In the data rows, 128 means zero.
Each row below has a hidden score, from 0 to 20, with 10 about the middle. What is it? The score is a weighted sum of the row's numbers plus the product of two more (or one squared), each taken from its middle value.
[139,138,133,126,122,119,120,107,87,75,91,107,121,129,133,137] ~ 9
[139,128,165,68,101,121,116,110,109,120,137,180,223,206,181,162] ~ 13
[239,195,133,106,85,78,97,112,114,102,100,104,151,115,211,69] ~ 6
[124,114,125,103,56,54,93,120,140,141,150,127,171,90,64,99] ~ 9
[124,131,119,114,160,241,255,247,209,164,135,119,111,109,112,116] ~ 10
[98,115,142,156,153,140,135,127,110,95,101,102,102,101,102,102] ~ 9
[132,167,139,113,110,109,111,99,86,203,0,50,143,156,158,172] ~ 18
[159,142,107,86,91,104,110,95,77,70,88,106,129,145,149,154] ~ 10
[122,119,112,108,106,94,84,76,78,94,106,127,164,168,148,131] ~ 12
[140,136,137,130,128,119,111,108,113,132,150,211,234,201,174,155] ~ 11
[105,115,124,132,136,125,116,102,111,133,133,123,115,108,106,103] ~ 10
[165,166,162,150,139,130,128,122,122,119,118,108,133,161,160,159] ~ 10
[103,140,157,155,146,133,119,114,96,126,100,84,34,25,38,61] ~ 12
[104,106,104,104,104,109,127,134,143,150,128,90,74,87,102,105] ~ 10
[170,167,158,145,135,127,126,120,124,118,114,110,154,170,158,161] ~ 10
[140,119,110,108,108,109,119,125,126,130,107,135,88,104,175,177] ~ 13
[119,117,124,146,166,162,141,131,146,160,137,136,129,102,98,110] ~ 10
[121,120,119,125,125,112,124,160,203,211,182,157,139,130,128,126] ~ 11
[138,147,152,155,157,155,151,141,136,127,123,123,124,120,119,126] ~ 8
[104,56,36,77,117,135,150,131,107,102,111,114,119,125,118,102] ~ 10
[144,68,34,89,126,136,135,136,154,162,149,155,139,107,124,110] ~ 13
[135,125,49,51,104,138,152,153,159,158,155,153,148,137,134,129] ~ 11
[117,119,120,119,108,113,203,255,183,164,148,121,120,120,121,120] ~ 8
[109,115,116,107,91,87,104,114,118,111,139,141,125,112,107,105] ~ 10
[138,138,130,125,123,126,130,128,148,184,201,209,191,107,83,122] ~ 11
[135,147,161,168,167,160,153,141,129,115,110,108,117,127,131,132] ~ 8
[174,159,145,135,128,124,122,119,124,106,119,140,198,162,158,172] ~ 9
[124,126,127,123,134,158,142,67,96,114,116,113,105,118,130,129] ~ 9
[123,119,111,115,127,135,155,181,214,217,146,168,0,103,127,125] ~ 12
[115,100,102,112,119,117,118,116,118,120,132,149,162,169,168,149] ~ 11
[141,144,144,142,140,138,141,141,143,142,139,129,108,115,121,130] ~ 9
[118,124,125,125,130,140,141,129,135,162,179,177,158,137,127,120] ~ 9
[127,143,136,127,101,97,113,119,121,113,105,95,92,104,111,123] ~ 10
[96,80,68,79,82,114,90,131,226,201,138,118,118,119,120,113] ~ 13
[73,64,96,121,109,75,63,77,98,115,141,165,172,153,163,140] ~ 13
[104,119,123,121,115,113,121,129,142,165,176,188,196,139,92,87] ~ 10
[96,105,107,107,106,101,106,114,124,130,140,143,125,103,95,92] ~ 10
[178,177,171,148,128,121,128,131,128,115,108,101,99,110,131,158] ~ 8
[116,123,120,119,118,116,119,118,117,116,120,120,138,143,130,117] ~ 10
[132,140,153,164,167,163,157,146,136,121,113,109,113,123,129,131] ~ 8
[51,76,96,114,120,114,109,106,107,110,118,115,115,110,90,60] ~ 10
[123,113,108,108,110,113,122,127,127,127,102,140,60,143,195,159] ~ 11
[130,152,128,117,92,103,118,121,120,108,99,90,93,109,112,130] ~ 10
[137,198,184,140,108,85,87,99,107,108,114,105,126,91,157,146] ~ 9
[123,130,36,24,107,124,143,151,151,139,137,143,147,141,134,122] ~ 11
[96,92,101,112,120,114,96,78,75,88,112,132,137,138,143,129] ~ 11
[105,89,116,157,161,145,134,130,124,109,109,112,112,113,111,114] ~ 10
[125,127,130,143,156,156,143,126,117,109,114,94,128,139,126,123] ~ 9
[123,161,165,149,137,128,126,100,94,99,101,94,93,95,107,102] ~ 8
[92,101,115,123,122,119,121,117,124,114,94,88,99,114,125,112] ~ 10
[146,166,153,106,133,254,222,149,123,116,117,117,117,136,141,113] ~ 6
[147,130,116,118,114,76,79,109,133,141,137,137,131,115,133,154] ~ 11
[134,133,62,42,59,97,141,132,182,199,166,157,153,145,133,133] ~ 12
[128,126,123,120,123,116,131,87,96,136,169,189,184,160,143,134] ~ 10
[119,116,119,119,106,81,90,115,101,50,48,75,110,127,128,124] ~ 11
[110,113,84,81,105,116,122,120,118,119,118,105,97,101,110,121] ~ 11
[95,117,148,134,122,117,120,117,108,95,100,105,101,92,92,90] ~ 9
[113,118,118,114,137,203,166,136,119,101,104,120,141,147,139,126] ~ 8
[145,144,143,146,149,148,144,133,123,122,117,117,163,163,147,144] ~ 9
[151,137,122,116,119,92,78,95,121,135,138,137,136,120,124,145] ~ 11
[121,120,119,119,119,117,121,125,129,152,178,115,82,129,129,126] ~ 10
[128,113,142,222,204,164,4,77,134,151,143,143,154,149,130,122] ~ 14
[108,144,163,155,143,130,131,111,95,95,103,98,96,96,104,102] ~ 8
[83,108,120,124,111,101,105,110,117,119,110,109,100,65,50,56] ~ 11
[130,129,112,127,200,255,255,227,183,146,125,112,107,108,114,121] ~ 10
[153,180,165,131,112,109,115,108,98,96,111,122,130,128,136,131] ~ 8
[115,125,128,117,118,163,229,254,253,212,157,145,108,162,142,117] ~ 8
[135,138,135,145,163,167,153,127,106,94,88,104,145,142,148,135] ~ 9
[255,255,200,143,120,123,115,91,96,102,114,142,146,143,87,174] ~ 8
[255,189,130,125,114,126,82,91,115,106,142,150,149,95,125,255] ~ 15
[141,154,168,171,165,156,150,135,123,110,107,110,123,131,132,133] ~ 8
[145,147,154,155,146,132,124,120,121,123,122,119,131,146,150,149] ~ 9
[118,119,119,119,119,116,119,118,118,115,117,118,119,120,255,139] ~ 9
[182,167,136,119,124,130,134,125,111,98,97,95,115,149,173,190] ~ 9
[132,129,116,117,139,174,203,156,89,67,103,130,140,140,142,143] ~ 8
[120,116,123,199,196,210,62,47,106,142,145,142,149,151,137,122] ~ 11
[142,107,122,45,97,130,77,175,255,255,189,161,136,119,129,163] ~ 11
[251,255,151,135,134,142,162,158,139,138,182,128,103,115,110,107] ~ 5
[119,173,226,229,205,185,164,140,141,159,169,164,148,138,130,113] ~ 7
[131,142,149,152,155,156,153,144,139,130,125,123,124,122,119,121] ~ 8
[101,102,102,112,126,145,143,148,148,76,51,69,95,107,110,104] ~ 10
[151,43,24,112,147,154,158,157,162,158,151,146,141,135,138,116] ~ 11
[100,116,112,101,88,75,83,95,92,102,146,178,171,147,133,108] ~ 11
